One turn sends every row of this set to another row. A few are shown first. Where does it send the rows asked after them?
Q_749: [ 0.31 -0.24 -0.76 -1.24  0.75 -0.82  0.47 -0.47 -0.23  0.20  0.60  1.74]
Q_433: [ 0.93  2.35  0.33 -0.73 -0.97  0.88  1.21 -0.13 -1.22  0.65  2.40 -0.56]
Q_581: [-0.09  3.96  0.53  1.34 -0.84  0.30 -0.19  0.74 -0.86  0.20  1.88  0.05]
Q_765: [ 1.37  2.80 -0.21 -0.69  0.18  0.32 -0.41  0.66 -1.12 -2.68  1.33 -0.85]
Q_329: [ 2.66 -0.38 -0.26  0.18 -1.29  0.03  0.30 -0.26 -0.15 -0.70 -0.73  1.49]
Q_55: [ 2.09  0.92 -0.01  1.91 -1.30 -0.36 -0.54  0.44 -0.13 -1.02 -1.25  1.76]
Q_850: [ 0.15  1.92 -0.20 -1.15 -0.27  0.68  1.02 -0.35  0.05  0.42  2.90 -0.05]
Q_855: [ 0.83  3.37  0.70  0.53 -1.26  0.68  0.58  0.46 -1.66  0.57  1.88 -0.52]
Q_64: [ 0.41 -0.02  0.55  0.78 -0.43  1.29 -2.86  0.79  0.55 -0.62  0.66 -1.19]
Q_122: [-0.79  2.53 -0.40 -0.35  0.17  0.27  0.22 -0.01  0.84  0.11  2.92  0.53]
Q_66: [ 0.86  0.34  1.59  2.82 -0.61  0.76 -0.05  0.74  0.21  0.79  1.23 -0.91]
Q_135: [ 1.10  2.91 -0.27 -0.20  0.39  0.30 -0.26  0.76 -0.91 -2.84  1.30 -0.89]
Q_12: [ 2.71  0.36  0.09  1.14 -1.57 -0.03 -0.02  0.15 -0.60 -0.78 -1.11  1.42]
Q_900: [ 0.97  0.72  0.43  0.04 -0.74 -0.05 -3.44  0.90 -0.06  0.25  0.24 -1.13]
Q_964: [ 0.34  0.87  0.81  2.80 -0.06 -0.95  0.19  0.82  0.94  1.24  0.92 -0.88]
Q_449: [ 0.89  2.81 -0.75 -0.60  0.69 -0.40  0.00  0.64 -0.41 -2.60  1.32 -0.86]
Q_510: [ 0.86  2.95 -0.54 -0.17  0.59 -0.10 -0.09  0.75 -0.55 -2.82  1.24 -0.89]
Q_241: [ 1.15  2.73 -0.70 -1.15  0.55 -0.39 -0.15  0.53 -0.61 -2.44  1.38 -0.80]
Q_995: [-0.88  3.54 -0.04  0.92 -0.11  0.09 -0.41  0.54  0.36 -0.04  2.36  0.54]
Q_992: [-0.78  0.67 -0.90  0.68  1.19 -1.10  0.09  0.10  0.54 -0.42  0.31  2.01]
Q_303: [ 1.00  0.39  0.70 -0.25 -0.27 -1.43 -1.46  0.20  0.91  2.03  1.68  0.08]
Q_629: [ 1.07  0.42 -0.55  0.35 -0.28 -1.38 -0.43  0.63  0.28  0.79 -0.46 -2.55]
Q_975: [ 0.48 -0.33 -0.45  1.13  0.08 -0.05  0.11  0.56  0.90 -0.09 -0.01 -2.58]
Q_427: [-0.66  1.56 -0.09  2.51  0.61 -0.46 -0.29  0.79 -0.42 -0.82 -0.23  1.80]
Q_608: [ 0.12 -0.53  0.11  1.34 -0.03  1.30 -1.11  0.61  1.01 -0.77  0.53 -1.92]
Q_121: [ 1.33  0.95 -0.11 -0.19 -0.67 -1.36 -2.23  0.80 -0.19  0.97 -0.30 -1.82]
Q_797: [ 0.59  1.58  0.83  2.43 -0.41  0.55 -0.36  0.84 -2.11 -0.60 -0.46  1.34]
Q_504: [ 1.42  2.72 -0.40 -1.20  0.34 -0.02 -0.35  0.54 -0.96 -2.44  1.39 -0.83]
Q_381: [ 1.37  0.05 -0.76  0.76 -0.46 -0.63 -0.48 -0.04  1.29 -1.11 -0.54  2.24]
Q_56: [ 1.42 -0.19  1.93  1.34 -0.96  1.35 -1.00  0.45 -0.17  0.96  1.79 -0.47]
Q_300: [ 2.00 -0.52 -0.67 -0.02 -0.73 -0.28  0.05 -0.36  0.79 -0.87 -0.43  1.90]
Q_691: [ 1.41  0.75 -0.44  1.74 -0.73 -0.65 -0.80  0.36  0.80 -1.18 -0.96  2.15]
Q_991: [ 1.65  0.70  0.95  0.50 -0.87  0.88  0.03  0.22 -2.86 -0.04 -0.16  1.08]
Q_601: [ 1.53 -0.21  0.16 -1.31 -0.26  0.17  0.38 -0.39 -1.91  0.36  0.37  1.27]
Q_104: [ 0.45  0.89  0.34  1.24  0.13 -2.03 -0.54  0.53  1.31  1.86  1.15 -0.39]
Q_23: [ 1.50 -0.15  1.47 -0.20 -0.82  0.28 -1.74  0.18  0.17  1.61  2.00  0.05]

Q_991 moves to Q_601
Q_56 moves to Q_23
Now these:
Q_55 moves to Q_12
Q_121 moves to Q_629
Q_135 moves to Q_765
Q_855 moves to Q_433

One turn sends every row of this set to another row. A few are shown first. Where does it send the rows asked after them?
Q_216: [ 0.22  1.29 -2.38 -0.66 -0.14 -1.16  0.02  2.14  1.05 -0.56 -0.95  0.63
 -1.32  1.22  1.41  0.48  0.90 -2.89]
Q_459: [-1.02  0.35  0.51 -0.09 -1.33 -1.21 -1.51  0.79  2.00 -0.11 -1.42 -1.21
 -1.91 -2.59 -0.23 -0.95  0.67 -0.64]
Q_595: [-0.78 -0.84  1.49  0.57 -1.94  1.91 -1.86  1.72  0.96  0.12 -0.28  0.42
 -0.04 -1.58 -0.10 -0.46  0.07 -0.82]
Q_493: [ 0.43  1.65  2.04  0.62 -0.63  0.31  0.40  2.02  2.09  0.57 -0.97 -0.68
  0.25 -0.57 -0.36 -1.25 -1.73  0.28]
Q_743: [-1.62  0.98 -0.83  1.36 -1.05  0.09  0.67  2.41  0.43  0.69  0.67  1.03
 -1.10  2.86 -1.48 -0.46  0.02 -1.63]
Q_230: [ 0.14  1.61 -0.90  0.01  1.02  1.05  0.32  1.35 -0.42 -0.33  0.80  1.69
 -0.57  1.94  0.25  1.22 -0.10 -0.82]
Q_130: [-0.97  0.79  0.83 -0.30 -1.21 -1.48 -0.68  0.61  1.85 -0.12 -1.20 -1.29
 -1.44 -2.72 -0.60 -0.75  0.76 -0.46]
Q_705: [ 0.21 -0.03  1.73  0.98 -2.03 -1.51 -0.17  1.25  1.83  0.32 -1.60 -0.26
 -1.63 -0.91  2.79 -1.02 -0.50 -0.61]
Q_297: [-1.24  0.28  1.68  0.90 -2.24 -1.20 -0.92  1.33  1.95  0.55 -1.84 -0.45
 -1.54 -0.89  2.72 -0.98 -0.26 -0.66]
Q_106: [-0.67  0.23  0.46 -0.07 -0.24 -0.86 -1.02  0.40  1.41  0.29 -0.57 -1.41
 -2.01 -3.01 -0.14 -1.08  0.59 -1.00]
Q_693: [-0.17  1.03 -1.02  0.44  0.98  1.39  0.31  0.73 -0.48 -0.50  0.43  1.71
 -0.23  1.84  0.44  1.14  0.35 -0.43]
Q_272: [-0.34  0.82 -1.23  1.37 -0.64  0.21  0.37  2.47  0.24  1.05  1.39  0.95
 -1.35  2.54 -1.08 -0.45  0.03 -1.86]
Q_793: [-0.30  0.74 -1.64  1.29 -0.80  0.63  1.35  2.47  0.49  0.34  0.79  1.20
 -1.11  2.58 -0.96 -0.51  0.07 -1.18]
Q_435: [-1.36  0.41 -0.85  0.76 -0.42 -1.61  1.43 -0.26 -0.63  0.55 -0.43 -0.13
 -0.40  1.73  0.55 -0.35  2.17 -1.37]
Q_525: [-0.74  0.71 -1.20  1.52 -0.97  0.62  1.24  1.97 -0.19  0.56  1.24  1.46
 -1.01  2.47 -0.78 -0.12  0.12 -1.38]
Q_439: [-0.50  0.53  1.50  0.65 -2.58 -1.48 -0.78  1.58  2.30  0.09 -1.64 -0.33
 -0.96 -1.35  2.43 -0.33  0.35 -0.31]
Q_814: [-0.23  1.92 -0.43 -0.42  0.71  0.95 -0.66  0.88 -0.31  0.26 -0.12  2.03
 -0.22  2.09  0.39  1.44  0.17 -0.56]
Q_385: [-0.52  0.51  1.79  0.70 -1.93 -1.67 -0.52  1.09  2.43  0.46 -2.06 -0.46
 -1.23 -1.21  2.13 -0.75  0.21  0.08]
Q_635: [-0.92  0.71  0.88 -0.98 -0.59 -1.09 -1.05  0.51  1.60  0.42 -1.50 -1.11
 -2.14 -2.42 -0.35 -1.25  0.31 -0.66]
Q_847: [ 0.09  1.24 -0.04  0.48  1.15  0.50 -0.03  0.48 -0.66  0.00  0.35  1.96
 -0.37  2.08  0.40  1.33 -0.21 -1.02]

Q_216 moves to Q_493
Q_847 moves to Q_297
Now these:
Q_693 moves to Q_439
Q_705 moves to Q_743
Q_230 moves to Q_385

